In the rows, zero is written as 128.
Where one turn sends some rows of the set: a few examples, then the rows asked
bug: [139  93 147 115 136 146 135 143 114 116 141 127 163  98 144 107 116 144]
Suno: [ 62 141 112 138 133 114 126 134 118 116 147 142 115 110  95 113 149 130]
Pufu: [137 112 118 132 105 130 150 107 143 139 167 116 150 143  98 117 114  92]
Mit: [ 73 132 118 158 144 117 138 112 125 108 137 135 148 120 103  86 133 134]
Nos: [137 107 134 107 130 127 123 109 106 152 126 126 111 147 107 113 119 175]
Momiv: [145 127 122 102 129 120 148 130  83  98 137 115 123 126 140 114  96 136]
kon: [141 140 137 100 118 118 150 122  95 102 139 118 126 138 148 115  93 139]
ludip: [115  87 129 124 126 165 120 155 129 143 152 121 151 110 118 109 136  99]
Kelav: [134 121 144 109 120 118 102 127 150 115 157 138 163 149 131 119  92 125]
bil: [131 132  90  90 104 103 121 128 154 148 127 141 125 123 131 104 151 135]
Rad: [133 158 125 123 115 138 122 125 126 150 140 102  90 128 138 126 161 109]
kezu: [ 78 137 115 145  95 125 137 129 113 115 133 146 117 122  98  84 147 137]
lun: [ 78 143 134 141 154  98 149 129 122 110 130 128 131 110 108 123 135 157]
zusik: [ 89 150 129 144 141 117 160 120 135 121  99 124 156 122 106  95 132 127]
negib: [128 125 153 111 121 132  98 140 128 122 135 116 106 162 150 125 129 157]
Vodi: [129 110 122 107 118 138  98 119 167 133 135 127 130 149 121 133 157 110]
vabi: [ 90 157 147 132 130 108 141 134 111 130 134 143 122 102  81 134 122 145]
duv: [113 139 123 115 132 117 113 142 138 170 140 118 149 153 115  92  86 117]
Gagos: [143 154 113 132 124 133 119 134 121 146 142  99  94 109 139 116 161 110]
lop: [139 103 111 141 116 125 153 127 136 140 168 105 147 134  96 115 113  95]
riz: [122 116 140 111 126 142 123 178 124 137 142 116 123  94 153 125 150 135]

riz goes to bug
Nos goes to duv
Now find these:
Pufu goes to Rad
negib goes to Kelav
lun goes to Mit
lop goes to Gagos
vabi goes to zusik

